One turning vector, and how many steps it has turned
The counts run from 0 to 779.
[115  89 109 161 140 114 106  91 135 126 155 116 117 138 104 174 161 187
 149 137 117 180 127 115 102  93  84 129 138 141 139  98 103  95 146 132
  83 107  95 162 105 112 129 123 113 129 166 128 175 125 151 145 164 134
  90 155 139 178 107 136 172 167 115 141 106 148 104]
217
[118 104  87 144 132 115  98  84 138 124 172 119 116 145 100 162 160 184
 139 119 122 174 139 101 103  96  61 142 146 141 130  88 105 117 143 119
  88 121  74 143 149  97 140 109 113  98 143 144 158 133 162 132 152 138
  96 144 127 160 109 140 173 167 101 133 111 140  98]
213
[123 105 102 134 141 120  85 104 116 118 152  98 137 154  85 155 157 158
 124 104 122 175 129 131 106 107  81 142 133 125 136  96 113 110 174 144
 107 132  72 146 122 124 143 118 157  77 170 116 152 173 147 143 147 136
 119 126 122 181  95 136 171 123  74 137 144 158  73]
424
[110  96 106 138 133  88 107  87  97 117 152 131 167 131  89 191 165 177
 145 123 124 162 145  98 103 119  89 119 112 127 128 106 118 123 130 179
 116 116  69 104 115 121 152 138 118 111 121 132 178 139 150 129 134 142
 112 152  93 158 104 125 158 129  90 114 124 151  69]
549
[141 110  90 144 133 134 107 110 110 144 164 116 123 121  95 190 130 155
 131 123 127 189 137 146  91 143  83 146 116 111 164 105 107 110 135 142
 109 125 118 176 108 162 167 117 149 106 126 120 182 127 120 141 163 156
 125 153 150 162  79 145 162 137  74 163 101 138 107]
767
[130 104  82 137 149 117  99 116 114 137 137 109 145 130 106 170 160 157
 152 107 110 187 136 120 117 107  92 115 115 125 169  86 122  97 152 160
 139 117  88 152 108 159 148 109 137 103 157 118 166 150 140 136 144 148
 117 143 127 189  94 117 183 119  94 160 140 165  93]
167
[117 104 109 160 131  89 115  81 126 122 138 146 155 130 107 178 150 186
 160 124 108 170 123  89 107 106  85 114 110 148 148  93 115 117 135 158
 117 105  82 130  99 122 134 125 104 142 137 149 180 130 145 146 143 137
  76 159 121 155 100 121 168 169 119 118 108 146 100]
349
[132  99  97 145 123  95 109 104 119 151 147 150 162 109 116 165 137 177
 149 104 108 171 154  76 122 109  74 123 103 159 163  91 118 117 165 117
 111 139  61 131 101 127 157 128 111 130 144 174 130 143 143 123 144 153
 106 153 120 110 102 130 180 161 138 135 128 116 112]
532
[140 118  90 146 128 101 106 108 147 134 148 155 154 125 116 157 143 191
 145  95 105 175 130  83 101 100  54 133 105 158 163  68 121 127 163 113
 106 137  74 143 116 114 152 107 120 113 136 167 139 145 137 136 152 146
 106 143 129 122  86 133 172 173 127 136 120 135 119]
144
[130  73 102 152 117 121 105  96  78 119 161 117 148 111  68 194 130 141
 110 130 130 162 145 131 103 151 114 134 108 115 154 141 121 104 151 173
  91 122  93 135  87 139 152 150 141 130 169 128 173 128 136 138 157 165
 117 160 157 139 125 138 151 119  90 130 117 120  73]
243
[129  99 111 148 130 124  92  92 113 104 162 113 140 152  75 187 137 158
 117 126 134 158 115 137  83 139  85 157 125 107 133 109 105 124 156 163
  89 125  97 137 128 118 147 136 150  94 146 107 184 145 142 143 145 138
 108 137 142 173  96 136 148 125  69 122 121 150  64]
429
[120  89 100 135 143  98 110 100 107 126 145 119 149 121  99 192 172 179
 152 127 120 174 152 112 107 127 103 120 110 123 143 112 110 120 128 188
 107 136  87 126  97 144 155 125 118 113 124 107 169 135 140 130 139 132
 141 158 108 186  99 126 168 108  87 148 133 168  80]
164
[128  83  94 157 119 121  93  95  94 122 159 122 157 121  73 170 130 130
  97 111 124 161 137 126 117 131  99 128 110 121 159 121 131 107 169 161
 109 113  73 121 109 125 151 149 158 124 196 152 165 156 148 146 144 168
  96 144 148 137 125 137 162 129  96 128 134 123  64]
239
[108  60 124 143 138 103 101 103  98 133 146 102 144 130  91 180 170 170
 134 128 135 177 156 117 120 113 109 128 123 136 121 134 113  94 150 168
  82 134  66 134  85 134 146 151 128 132 169 116 139 154 143 141 141 135
 130 158 109 175 112 132 170 118 102 139 152 149  69]
32
[141 103 100 148 133 127 108 120  95 155 139 117 149 114  99 180 128 148
 134 107 115 192 129 140 114 132  91 131 109 121 169 104 127  92 153 139
 135 109 103 182  82 167 167 120 159 136 151 135 167 151 115 147 153 172
  93 150 136 149  83 127 168 136  93 153 118 125 111]
180
[117  94 130 144 144  86 125 105 106 147 138 138 148 111 116 194 154 198
 173 124 116 184 150  90 107 116  94 136 119 163 134  97 112 101 138 134
  94 130  76 150  70 141 154 129 102 143 116 142 146 131 127 127 147 139
 108 171 104 130  89 125 164 156 122 130 114 126 115]
728
[160 105  82 156 119 120 105 111 119 109 151 139 162 113  94 184 117 154
 120 106 112 166 115 136  88 147  91 130  82 121 188  94 109 139 155 167
 111 133 119 138 106 152 154 124 135 111 147 137 183 128 122 146 166 153
 123 152 176 148  97 139 159 132  90 144 114 142  97]
698
[134 102  68 140 126 127 100 103  87 144 158 125 160 112  88 172 136 131
 111 105 111 172 154 109 125 130  85 115 109 107 173 102 137 103 157 155
 151 110  74 141 115 141 165 125 156 115 168 150 166 148 139 130 136 176
  97 142 131 134 107 126 167 131  92 144 122 123  85]
372
[139 106 122 146 136  94 109  97 133  98 167 127 123 133  89 189 149 203
 154 122 120 162 118 118  81 128  82 153 119 153 133  91  97 127 156 131
  60 148  94 131 113 104 138 115  97  91 124 130 155 119 138 121 168 117
 121 146 137 151 106 148 153 157 105 122 117 149 105]
470
[124 103 103 144 136 121 108 112 105 167 157 116 113 116  94 180 139 171
 155 123 121 203 147 116 113 109  81 146 140 147 152 102 117  89 150 100
 101 117  85 182  91 145 163 112 126 131 146 147 141 135 130 129 161 165
  92 153 126 127  99 143 173 170 120 151 105 106 133]
6
[113  82  92 147 127  95 104  87 101 122 148 137 166 116  95 181 158 168
 142 126 113 165 151  84 117 110  91 103 109 126 152 107 121 124 137 181
 120 106  77 109 106 125 140 138 110 131 153 140 177 132 150 135 130 153
  92 155 113 155 116 116 166 135 112 132 115 150  78]
161
[149  89 107 154 125 111 102 121  97 121 133 126 174  95  85 186 133 149
 126 109 100 171 119 119 107 143 115 114  87 134 186 108 132 110 167 178
 111 125 100 134  66 161 148 143 127 136 175 134 169 128 125 145 162 163
 118 154 168 148 116 127 162 118 110 139 131 138  95]
111
[131  96  79 144 141 111 101 101 126 118 151 120 148 131 106 179 169 172
 149 119 109 181 138 108 105 111  85 113 104 124 152  99 103 127 129 183
 112 128  99 135 117 144 140 119 117 109 135 109 181 128 148 133 148 132
 130 148 134 191  98 128 173 129  94 160 119 180  88]
163
[125 105  96 126 137 114  89 105 123 149 170 116 112 132 105 162 164 191
 146 109 127 186 158 114 111 100  69 151 146 145 130  96 110 107 155 104
  80 149  63 159 124 115 164 111 123  89 132 135 127 147 143 122 152 132
 126 139 113 146  96 146 178 147 105 155 131 137 100]
209
[112  86 114 142 147 111 100 102  94 137 138  97 142 127  86 173 168 154
 140 116 120 180 133 114 127  99 111 124 136 139 139 110 124  82 167 153
 104 109  65 148  80 131 147 130 136 124 192 117 145 156 149 150 145 156
  93 143 116 177 116 119 177 130 106 130 143 138  74]
422
[128 101 140 127 151  78  97 109 100 113 133 109 159 127  86 188 172 177
 155 110 116 168 127 103 105 123 111 130 113 152 126  97 123 109 178 156
  92 147  63 126  76 134 152 124 118  93 145 114 134 150 139 130 141 127
 129 139 104 162  96 123 165 119 106 117 156 143  81]
677
[152  99  94 143 122 125 100 117 101 145 159 122 133 103  84 168 120 149
 113 102 114 175 139 124 115 131  90 150 121 139 172 117 128 104 193 107
  83 146  79 158  92 143 159 127 141 113 177 157 128 137 129 137 167 176
 115 147 159 111 120 148 172 144 118 144 137 104 106]
450
[133 120 108 128 147  89 101 111 126 138 149 123 136 133 112 173 171 200
 168 107 109 185 150 102 105 107  78 142 112 157 132  82 108 117 149 122
  99 155  71 148 101 143 161 110 111  91 112 127 137 145 135 119 144 121
 132 144  96 150  78 120 179 139 112 140 132 157 116]
342
[129  75 121 157 131  94 110 103 117 116 135 126 148 117  94 177 161 182
 151 122 103 162 130  98 117 101 112 112 116 157 159 106 119 107 165 159
  73 132  86 126  72 126 132 128  92 132 181 131 143 125 140 137 162 137
 108 157 154 164 128 133 170 143 136 133 135 152 100]
285
[140 112 115 152 121 105 106  97  82 118 165 117 138 116  64 197 109 147
 112 112 128 158 129 133  93 156  94 164 119 132 150 110 124 113 178 127
  97 127  75 137  98 128 168 143 157 103 139 157 155 141 127 135 153 168
  97 148 126 101 112 141 142 145  93  99 110  91  83]
641
[137 102 122 135 123 100 108  98 118 115 168 142 148 119  82 182 120 186
 115 108 132 159 142 106  90 142  77 171 113 149 134 111 116 131 169 113
  61 163  72 129 109 111 166 140 125 107 126 170 134 141 130 129 155 134
 127 151 132  95 106 155 156 150 108 115 135 103  88]
654
